These are runs of 6 systems, one row a step. Runs of the same system follow the same rule from any start.
R, path 1:
[[  7   5  24  -2  -4   2  -8   6 -12  27  15   4  -1 -25 -27   3 -28  25
  -26  17]
 [ 12   0   8   0 -10 -23   3 -19  -8 -12 -16 -14  28  -6 -38 -25   4   2
   24   8]
 [  5   6 -36   1   0 -11  10  -2 -11 -20 -26 -21   6  11  28  -2  23 -25
    4  -9]
 [  3  -5  -4  -8   2  21  19  16   0   0  18  11 -27 -17  48  10   0 -10
  -13  12]
 [  6  -8  47  -9 -11  20 -13   0  30 -10  22  17   2   0  -5  12 -20  19
    2  14]
 [  7  21  -4  -8   3  -7 -29  -7   7   1 -11   1  40  23 -43  12 -12  13
  -14  -5]
 [  4  12 -42  12   2 -18  -3 -13 -48  13 -17   1   9 -16 -16 -21   5 -11
  -11  12]
 [  8 -17  12  15 -17 -11  21  -4 -24 -20 -17 -32 -24 -27  37 -23  16 -12
   14  10]]
U, path 2:
[[  0   6  20 -12   6  -1  -2   3   4  15   7  -2  11  -1 -31  -1  -9  19
   -9  -9]
 [  6  11 -18   3   0 -14  -2 -16 -17 -10 -15   8  14   1 -27 -12   1   8
   10   4]
 [  6   1 -22  12  -8  -8   1  -5 -21 -14 -20 -15  -6  -4  25  -4  11 -15
   -1   7]
 [  6  -6   1 -10   0   9  22  19  16  -1  11 -10 -12  -4  36  15   2 -14
   -4   4]
 [ -6 -12  27  -6   0  16  -5   3  34   3  26  20   0  10  -6  10 -11   5
   11   3]
 [-15   2  18   7   4   0 -37 -12  -2  15  -3   5  15  14 -35  -6  -4  15
   -9 -16]
 [  7  21 -28  -3   9 -16   4  -6 -39   9 -19  -5  10 -13 -23 -15   4  10
  -18  -4]
 [ 24   2 -22   2 -13 -12  28  -4 -18 -30 -15  -6 -10 -21  24  -7   4  -9
   15  26]]
T, path 3 (8 x 20):
[[  9  -4  24 -10  -8  17  -2 -10  -6 -14   9  12   6 -21  12 -15   1   4
   -5  17]
 [ 17  11  17 -11  -7   7  -9   6  14 -18  -5  -8   7   4   6  21 -12  15
  -16   4]
 [ 10  14 -24  -1  -3  -3 -13   3  -1   8   0   7  20   6 -11  18 -15  -7
  -17  17]
 [  3  -1   1  10 -11  -3 -23 -17 -24   2  -7   1  17 -13 -10 -18   0  -7
   -8  18]
 [ 18  10   9 -11  -6  -1   7  -4 -19 -22 -19 -18   4 -17  13 -11   7  10
  -13   2]
 [ 24   9 -12 -18  -6   6  21   6   7 -18   7  12   6 -11  14  12 -10  -3
   -1  25]
 [  7  -9  18   4 -18  13 -27  -4  15  -1  14   7  18   1   7  12 -15 -14
   -8  28]
 [  5  17   7  -8   2   7 -31  -1 -11   6 -11 -13  23   4  -7   7  -4   8
  -41  -8]]
X, path 4 (8 x 20):
[[-18  -4   7   9   9   3 -10  -3   2   4   2  11 -17  10  -3   0   2  12
    3 -18]
 [-10   1  -2  10   7 -11  -1   0 -11  17   0   5 -12  -2 -22  -4  -6  13
    1  -8]
 [ -6  -6  -6  10   2 -18  14  -2 -13  10  -4 -11  -8  -7 -12 -14   6  -4
   15  -4]
 [ -9 -10  -3   9   4  -6  15   5  -2   2  -3 -12 -21   1  16  -5  13  -7
   12 -13]
 [-13 -10   4   8   7   3   8   9  11   7  12   9 -28   6   9   9  -3   6
   10 -10]
 [-16  -9  15  11   4  -2  -8  -2   9  13  10  11 -12   8 -20   0  -6  12
   13 -10]
 [-15   0  -1   8  10 -12  -5  -5 -11  16  -7  -4  -2   5 -27 -14   6   8
    4 -20]
 [ -7   0 -20   9   9 -15  19  -1 -23   9  -8  -4 -18 -10  -3 -15  11   0
    8 -10]]
T, path 5, 8 rows:
[[  5  -3 -12  -6  -4  -1   7  -6   0   8  15  16  20  -9 -16 -10  -3 -16
   11  22]
 [ -2  -9  29   7 -12   9 -25 -15   0 -19  -9  -8   5   2  12 -11   9   2
   -1  -1]
 [ 10  21 -15 -15  11   3   9  14  -6  -4  -8  -6  -6   1  12  18  -3  13
  -26 -11]
 [  7  -2 -13   4  -7  -6   4  -5  -1  10  15  24   7 -11 -22   0 -17  -5
   12  30]
 [ -1 -12  31  11 -17  -1 -25 -11  -1  -9 -13 -28  12   2   7 -11   7  -8
   -1   0]
 [ 10  24 -22 -26  17   7  17  11  -9  -7  -9  -3   4   0  14   7   8   8
  -27 -16]
 [  7  -4  -9   6 -10   1   3  -9  -1  -2  19  40  -4 -13 -14  -1 -19   1
   20  36]
 [  0 -14  40  16 -21  -2 -30  -2   5  -5 -13 -41   7   5  12   2   0  -6
   -9   0]]
Z, path 6 (8 x 20):
[[ 14  15   1 -21   0   8  -7  -9  15 -38 -18  -5  30  20   6   5  13   2
   -1 -11]
 [  3   8 -25   7  -5  14 -25  -5   1 -19  -5  22   4  14  25  21  -5 -10
  -13  14]
 [ 13   2  15  -1 -15  15 -25  -6 -13  -1   5   3  14 -19  11   0 -12  -3
  -29  29]
 [ 21  19  12 -25  -3   6  -5  -6  -5 -22 -16 -13  31  -4  -2  -3   4   9
  -22   0]
 [ 14  16 -26 -10  -3   7 -10 -12   3 -35 -14  15  23  13  11   8   5  -7
    0   9]
 [  9  -4   1   8 -19  15 -28  -9  -2 -17  -1   4  11  -2  29   6  -3 -19
  -13  26]
 [ 19  12  16 -20  -6  17 -13   4  -1 -10  -3 -12  21  -9  17   9  -5   3
  -36   7]
 [ 19  22  -7 -22   0  13 -13 -10   3 -26  -5  20  31   5  -7   8  -5  10
  -13   9]]
R, path 7 (8 x 20):
[[  4   4  -9  -6   5  -3  15   8  -4  17  14  11  -3 -13 -11   2 -10   2
   -2  11]
 [ -3 -13  15  13 -13  -4 -13 -16   2  -9  -2   1   5   1  -5 -13   3  -6
   18   9]
 [  1  10  -4  -7   6  -2  -4   6   1  -5 -15 -22   6  13   8   8   9  -1
  -16 -20]
 [  2   4 -18  -8   9   4  21   5  -9  11  15  22 -10 -15   1  -2  -4   0
   -1   9]
 [ -3 -16  25  18 -16   0 -17 -12   8 -14   0   3  -5   2   1  -4  -4   2
   18  12]
 [  3  13   0 -12   7  -3  -6  11   9   5 -12 -26  15  16  -5  15   1   2
  -21 -21]
 [  0   5 -26  -9  11   2  19  -3 -17  13  15  29  -2 -18  -9 -13   0  -3
    1  11]
 [ -4 -19  24  27 -20  -4 -19 -18  -1 -21 -10  -5 -14   2  10  -8   1   2
   21  10]]
N, path 8:
[[ -4  -4  12  -9   2   5  -3   7   6  16   8 -16  14   0   2  -3   6 -13
  -13  -7]
 [ -1  10   1 -14  12   9   4  -4   0  -8   2  18   0   2  -9  -4   3  18
   -2 -12]
 [ -2  -3  -5  19  -7 -10  -8 -10  -8 -10  -9   4 -12   1  -4  -1  -3   6
   13   7]
 [  2  -2  -6   4  -3  -8   3  10  -3  14  -4 -24   1  -2   7   5   0 -15
   -9   1]
 [  1   0   3 -19   9   8  18   4   7   3  14   8   4  -6  -1  -5   5   0
    1  -4]
 [ -5  -7  16   7  -4   3 -11 -10   6 -16  -2   9  -6   7   0  -3   2  10
   12  -2]
 [ -2   5  -7  10   0  -6 -13   7  -2  10  -8 -12  -5  10   0  16  -7   1
  -14  -5]
 [  0   4 -13  -8   7  -3  14   2 -10  16  10   9   5 -11 -14  -8  -1  -2
   -1   4]]
X, path 9:
[[  0   7  17 -13   3  14 -19   0  -9  11   1 -10  19  -7   1  -6   4   2
  -34  -7]
 [ 22  20 -11 -23   4  -2  21  -1 -10 -16  -4   9  10 -14 -10  -2  -4  15
   -5   9]
 [ 15  -4  -8  13 -21  -9  -7  -9   2 -25 -14  -8   9   3  13   5  -3 -16
   14  24]
 [  1  -2   5  -6  -2  13 -13  14  12   9   5 -18  11   7  26  17   1 -20
  -27  -1]
 [  9   9   6 -28   7  21   7   0  12  -4  21  31  15  -7  -7   3  -8  11
   -7  10]
 [ 11   4  13   6 -15  -4 -28 -23  -5 -27 -18   3  22   4 -17  -7  -5  11
    7  12]
 [ 11  18 -21  -3   1  -8 -10   8 -16   8 -20 -30  20   4   5  11   2 -11
  -35  -5]
 [ 20   3 -19 -21  -2   9  31   5  -4  -3  18  16   7 -25  18  -3  -1 -17
   -1  30]]
N, path 10 (8 x 20):
[[  8  18 -11   0   0   1 -22  -6   1  -6  -4  22  10  10 -21  17 -18  19
  -11   8]
 [  9   6 -25  11 -10 -12 -13 -14 -23   1 -10   3  20  -8 -13 -11  -3 -13
   -2  23]
 [ 18   4  -6 -13  -7   1  13   0 -15 -13 -10 -21  16 -18  25 -11  13 -18
  -12  12]
 [ 19   2   6 -22  -3  16  23   8  20 -25  12  10  -2  -5  27  14  -4   1
    3  14]
 [  2  -9  18   7 -14  14 -27  -4  28 -10  15  21   7  14   1  20 -19   0
    6  21]
 [  1  13  -4   3  -3   4 -45  -6  -5  13  -5   2  30  13 -19  12 -12  -1
  -32   5]
 [ 17  25 -32 -14   6  -5   3 -12 -36  -4 -13  12  25 -18 -17 -16   2   4
  -18  12]
 [ 25  -1  -9  -2 -18  -8  24 -12 -18 -38 -15  -9   3 -24  25 -18  10 -12
   18  28]]
U, path 11 (8 x 20):
[[ -8 -12  36  15 -14  16 -39 -21 -18  -7   0   5  -2 -15  11 -20   2   6
  -13   9]
 [ 12  23   4 -19  11 -12  11  19  -2   6 -18 -38   6   4 -11  15  -3  21
  -29 -25]
 [ 16   9 -42  -7  -1  -8  24  -5   3 -11   9  37   9  -3 -14   6 -11  -8
   24  29]
 [ -5 -23  24  28 -26   8 -39 -20  -2 -19  -9 -11   2   1  33 -11   8 -22
    6  15]
 [ -3  14   8 -29  22  11   8  30  15  21   3 -29   4  11  12  21   6   5
  -41 -36]
 [ 11  10 -14 -14   5   7  16  -8   5  -2  28  61   4 -11 -36   1 -24  21
   17  29]
 [ -1 -13  27  38 -31 -12 -56 -31 -19 -20 -31 -26  12   4  -3 -15   1  -3
    5  13]
 [  7  26 -36 -30  24  -7  27  31  -6  18 -16 -45  15   7  19  16  17 -15
  -43 -35]]
Z, path 12, 8 rows:
[[ -1   7 -21  -8  11   0  10  17   8  25  15   6   1   4  -5  17  -9  -7
  -11   0]
 [-11 -10  19   2   0   8 -12 -16  -3   6  13  23   4  -6 -19 -22   1   6
   10   4]
 [ -5   2   9  11   0 -14  -3  -1 -13  -8 -25 -29 -14   4   2  -5   8  13
   -3 -22]
 [  9   9 -38  -6   7 -11  32  13  -3   6   4   6  -7  -5   2  11  -5  -9
    6   9]
 [ -7 -25  24   6 -13   6  -3  -9  17   4  21  11   5  -4  -3 -14   1 -17
   25  17]
 [-12   0  26   1   8   2 -11  12   9   6 -10 -31 -12  14   9   9   7  13
  -18 -34]
 [  2  21 -36  -9  19  -3  17   8  -7  11   7  32 -10   0 -20  15 -14  18
   -7   0]
 [ -6 -20  15  24 -18 -10 -16 -26 -13   1   3   9   6 -11 -24 -30  -1  -8
   29  22]]

Which system made each of these runs?
path 13:
[[ -5 -12 -39  12   1 -17  24   5  -6  20   6  -5  -4  -3   4  -6   8 -37
   21  10]
 [-18 -25  29   7  -3  19  -8  -3   9  -5   9  -4 -15   0  39 -12  19 -16
    5  -9]]

R
path 14:
[[-15  -7  -7  -1  11 -12  10   4  20  21   9  -2  10  20 -29  -2   6 -10
   22 -18]
 [-21  -6  -8  11   9   3  -6 -19 -23   7   2  26 -10  -7  -8 -29  15   2
   10  -8]]

U
path 15:
[[  5   7   7  12 -10   0 -29 -17 -11 -26 -21   4   2   5  -3   1  -6  18
   -4   5]
 [ 17  13 -25   1  -7 -11  -2   3 -18  -3 -17 -20  13  -6   9   7  -2 -13
  -19  13]]

Z
path 16, 2 rows:
[[ -1  -3 -13   8   2  -8  22   7  -7   1   2   4 -28  -8  11   2  -2   2
   11   4]
 [ -5 -17  21   7  -8   2   0   6  23   3  12  -8  -6   6   8   7  -4 -10
   13   3]]

R
path 17 (2 x 20):
[[  7   7   8 -12   5 -12  18   9   6   3  -3 -15   2   0 -22   3  -5  16
    3 -10]
 [ -8  -5 -15   5   4  -7   8  -7   8  -6  -1   9  -2  15  -6  -4  10  -9
   26  -8]]

N
path 18:
[[ 23   8  19 -21  -4  -8  24  11 -15   6  -5 -33  11 -29  -6  -9  -2   8
  -20   5]
 [ 14   3  -6 -20   2  -3  32   0  27 -31   1   7   8  11   0   5   6   1
   33   0]]

N
path 19, 2 rows:
[[ 22   4   8 -23  -2 -13  40  14  12   7  12 -12  11 -16 -22   2 -12   6
    9  13]
 [-14 -11   6   1   2   0 -10 -10  30  -4   4   5  19  30 -17  -3  11 -12
   28 -16]]

Z
path 20:
[[  9   2  -1  14  -9 -16   2  -1 -14 -10 -15 -12 -14  -7  -2   3  -8  10
    5   9]
 [  1  -6  -6   2  -2 -10  12  15  10  13   3 -22  -2   4   8  11  -1 -19
    2   1]]

X
path 21, 2 rows:
[[-25 -16  26   1  12   9  -1   0   5  28  23  12 -11  -3 -15 -18   6   6
    6 -18]
 [-13   2  13   4  11 -11   1  -1  12  -6 -13  -8 -12  22 -21   1   6  25
   16 -34]]

T
path 22:
[[ 11   0  16  11 -14  -8  -1   6   4 -18 -13 -18 -19   0  11  17 -13  15
    1   6]
 [  2   0 -15  -3   2  -5   6  15  21  20  13  -1   9  12 -11  22 -13 -14
    1   6]]

N
path 23 (2 x 20):
[[-19  -6   3  29  -1  -4 -31 -11 -14   8  -6   9 -16   8  -9  -3  -4   9
    0  -5]
 [  5   7 -10   3   3 -16  15   6 -31  15 -11 -22 -11 -21  -3  -9   1   3
  -14  -1]]

Z
path 24:
[[ -6 -10 -12  -8   7   5  21  -7   3 -14   2   6   0   2  22 -19  28 -20
   21 -10]
 [-11  -4  10  14   0  15 -16  -1   2 -13  -2  13 -31   7  26  12  -2  15
   -4  -8]]

X
path 25, 2 rows:
[[ 13  -3  14   0  -8 -27  23  -1  15 -16 -12 -21   2   5 -29  -2  -4  14
   35  -1]
 [ -4  -6 -25   2   0   0   6   4  17 -12  -6 -11   5  23  30   8  19 -35
   14  -9]]

T
path 26 (2 x 20):
[[ -6  -8  -4   0   0  -2   1  -9  -9   2  -5 -12  13  -3   4 -23  21 -22
    4  -6]
 [  0   4  -2  -6   8   9  11   5  -8 -11  -4   1 -20  -6  27   1   9   7
   -9 -11]]

X
path 27, 2 rows:
[[  5  -7  -6   5 -14   5 -20   6  12  14  10  -8  23   6  10  16  -9 -33
  -14  24]
 [  6   5  19 -29   4  26  -9  -3   5  -1  13   8  31  -7   4  -9   7  -4
  -23   0]]

U
path 28, 2 rows:
[[ -4   0 -15  17   2 -19   9   1  -8  -1 -12  -6 -20   5  -5   2   0   5
   16  -6]
 [ -8 -13   0   7   0  -6  12  11   9  16   8 -16 -10   2  13   3   5 -19
    7  -4]]

R
path 29:
[[ 16  14  -3 -21   1   9   4   8  24 -17   3  11  14  13   1  25 -11   8
   -6   5]
 [ -4   1   1  10  -8   9 -41 -15   5  -2   1  20  20  14 -10   6  -9  -4
   -8  11]]

Z
path 30:
[[ 17  -2  12 -14 -14  13  -7  -6  16 -24   2  -1  27   1  17   3   2 -15
   -1  18]
 [ 10  14   5 -16  -2  18 -23  -1  10 -16  -5   4  24  11  11  15  -3   2
  -26   1]]

X
path 31, 2 rows:
[[  3  -2  -7 -18  10  11  27  16  -6  25  24   6  -3 -24  13  -5   2 -14
  -14   8]
 [ -2 -14  33   3 -11  14 -11 -20  13 -26   9  24  -3  -1  -1 -13   0  12
   24   9]]

R
path 32:
[[ -5   7   5 -12  10   9 -11  -5 -19  17   1  -1  15 -11  -7 -17  10   1
  -26 -11]
 [  9  10  -6  -9   4  -1  14 -14 -14 -28 -13  11  -3  -8   0 -15  10  16
   10  -3]]

Z
path 33 (2 x 20):
[[  0   3  20   0   1   1  -5   8  13  -3  -2  -8 -11   9  -3  17 -11  21
   -6 -12]
 [ -7   4 -18   7   6 -10  -3   0   3  15   4  12   2  12 -26   8  -9   2
    8  -2]]

N
